In the rows, 128 means zero.
A single turn carries every row of the set below to another of its rows. Some are shown first; where does it send the rows asked next?
Q_825: [113 110 131 110 121 128  98  99 170 119 191 129 130 170 130 164 132 122
 128 141 137 103 109 153 111 107 120 115 137 109 108 102]
Q_274: [118 112 144 146 154 113 121  85 144 106 121 109 145 194 128 179 112 104
 148 136 151 130 121 143 141 110 148 133 150  97 128 126]
Q_276: [128 110 139 119 117 126 103  99 146 135 148 139 137 185 130 151 143 116
 162 157 153 120 117 126  99  89 159 118 134  96 124 132]
Q_482: [139  95 123 147 165 127 118  98 139 130 115 142 146 143 132 138  98 124
 147 152 104 111 118 132 126 124 119 150 130 114 114 100]
Q_477: [142 104 148 121 133 117 127 121 135 131 142 158 110 169 112 146 150 126
 157 128 120 131 117 114 111 109 151 127 148  97 124  68]
Q_301: [124 109 124 110 125 137 103 123 148 128 120 146 142 174 119 144 130  97
 169 132 156 103 106 147  89  99 150 114 166  92 114 124]
Q_991: [135 109 152 106 131 134 100 109 153 119 129 134 153 166 151 153 103 130
 137 131 130 104 103 131 136 151 100 135 150 107 128 120]
Q_425: [147 116 158 113 133 126 129 132 147 143 149 158 110 167 126 149 128  95
 141 116 122 131 106 127 101 118 138 115 171 104 100  76]
Q_309: [134  80 125 124 131 108 103 131 146 108 152 120 103 168 109 137 124 112
 168 136 117 102 121 148 111 106 115 143 133 129 107 118]
Q_92: [124  88 123 121 135  98 107 123 149 100 152 137 104 169 120 146 121 115
 176 141 128 103 110 138 122 111 118 145 123 129  96 127]
Q_641: [145 111 154 117 135 144 102 111 164 140 129 135 169 156 152 158 109 119
 129 143 135 107 107 126 133 131 110 120 146 115 128 113]
Q_615: [128  95 125 135 162 126 105  99 129 124 131 134 135 149 130 133  89 123
 131 135 108 111 114 142 121 143 112 155 142 108 115 103]
Q_290: [144 105 157 111 125 138  96 108 150 125 138 119 152 169 145 148 109 133
 129 134 123 108 113 133 130 144 102 135 149 109 138 114]
Q_972: [125  92 126 125 138 125 148  94 159  83 148 147 105 177 116 154 136 100
 147 115 143 117 115 127 125  99 146 119 159 109 111  74]
Q_289: [124 107 139 144 156 121 118  98 142 109 110 102 145 188 117 168 109  96
 146 121 147 122 122 157 129 110 143 132 167  94 131 118]
Q_229: [138  96 124 147 163 126 118  98 139 131 120 141 144 145 134 138 101 125
 145 155 104 112 120 129 127 123 121 151 127 115 117 101]
Q_249: [140  93 149 122 128 123 144 105 164  94 157 138  99 185 129 158 129  85
 141 115 150 125 115 118 127 102 140 116 161 126 104  92]
Q_154: [119 119 123 125 139 117 121  98 142 129 140 162 126 175 138 149 114  91
 169 155 140 119 104 138  94  99 155 128 141 101  83 136]
Q_798: [138 105 130 133 130 132 113 104 135 144 145 128 122 176 120 133 123  92
 153 149 122 121 123 153  76  85 153 125 152 101 105 120]
Q_250: [126  97 131 137 160 119 107  88 131 123 141 137 133 156 138 140  92 132
 131 147 111 118 115 132 129 142 116 156 128 111 114 107]
Q_279: [147 110 154 118 134 145 102 112 165 141 129 130 167 155 151 156 109 117
 129 142 133 106 109 128 132 130 109 121 149 115 130 111]
Q_2: [142 123 165 115 130 117 131 119 149 141 161 167 111 173 139 160 130 104
 143 129 127 138 105 112 114 117 145 118 152 106  97  84]
Q_93: [127  90 130 127 136 127 146  93 158  86 153 141 103 179 115 152 138 103
 144 118 141 118 120 127 123  95 147 119 157 110 115  72]
Q_598: [108 110 122 104 127 131  98 110 171 113 174 138 132 163 126 160 122 112
 135 127 139  93 100 164 106 115 114 112 151 108  98 101]
Q_508: [132 110 139 115 140 114 130 127 140 122 130 176 113 165 116 151 141 120
 167 121 128 124 104 114 116 119 148 127 154  94 109  74]
Q_613: [121 121 140 142 157 118 132  87 148 103 114 115 144 192 134 176 100  90
 150 129 138 123 113 158 133 114 140 132 165  95 114 125]
Q_463: [131 114 149 148 150 122 129  82 144 112 126  98 141 197 131 172 110  96
 140 136 130 129 125 158 128 104 141 133 159  98 127 121]
Q_833: [141  90 147 121 130 127 144 111 163  95 153 135  99 183 126 153 127  81
 141 109 147 122 115 123 124 102 138 113 166 126 105  89]

Q_477 -> Q_425
Q_798 -> Q_301
Now these:
Q_598 -> Q_92
Q_463 -> Q_289
Q_290 -> Q_615
Q_972 -> Q_249
Q_229 -> Q_279

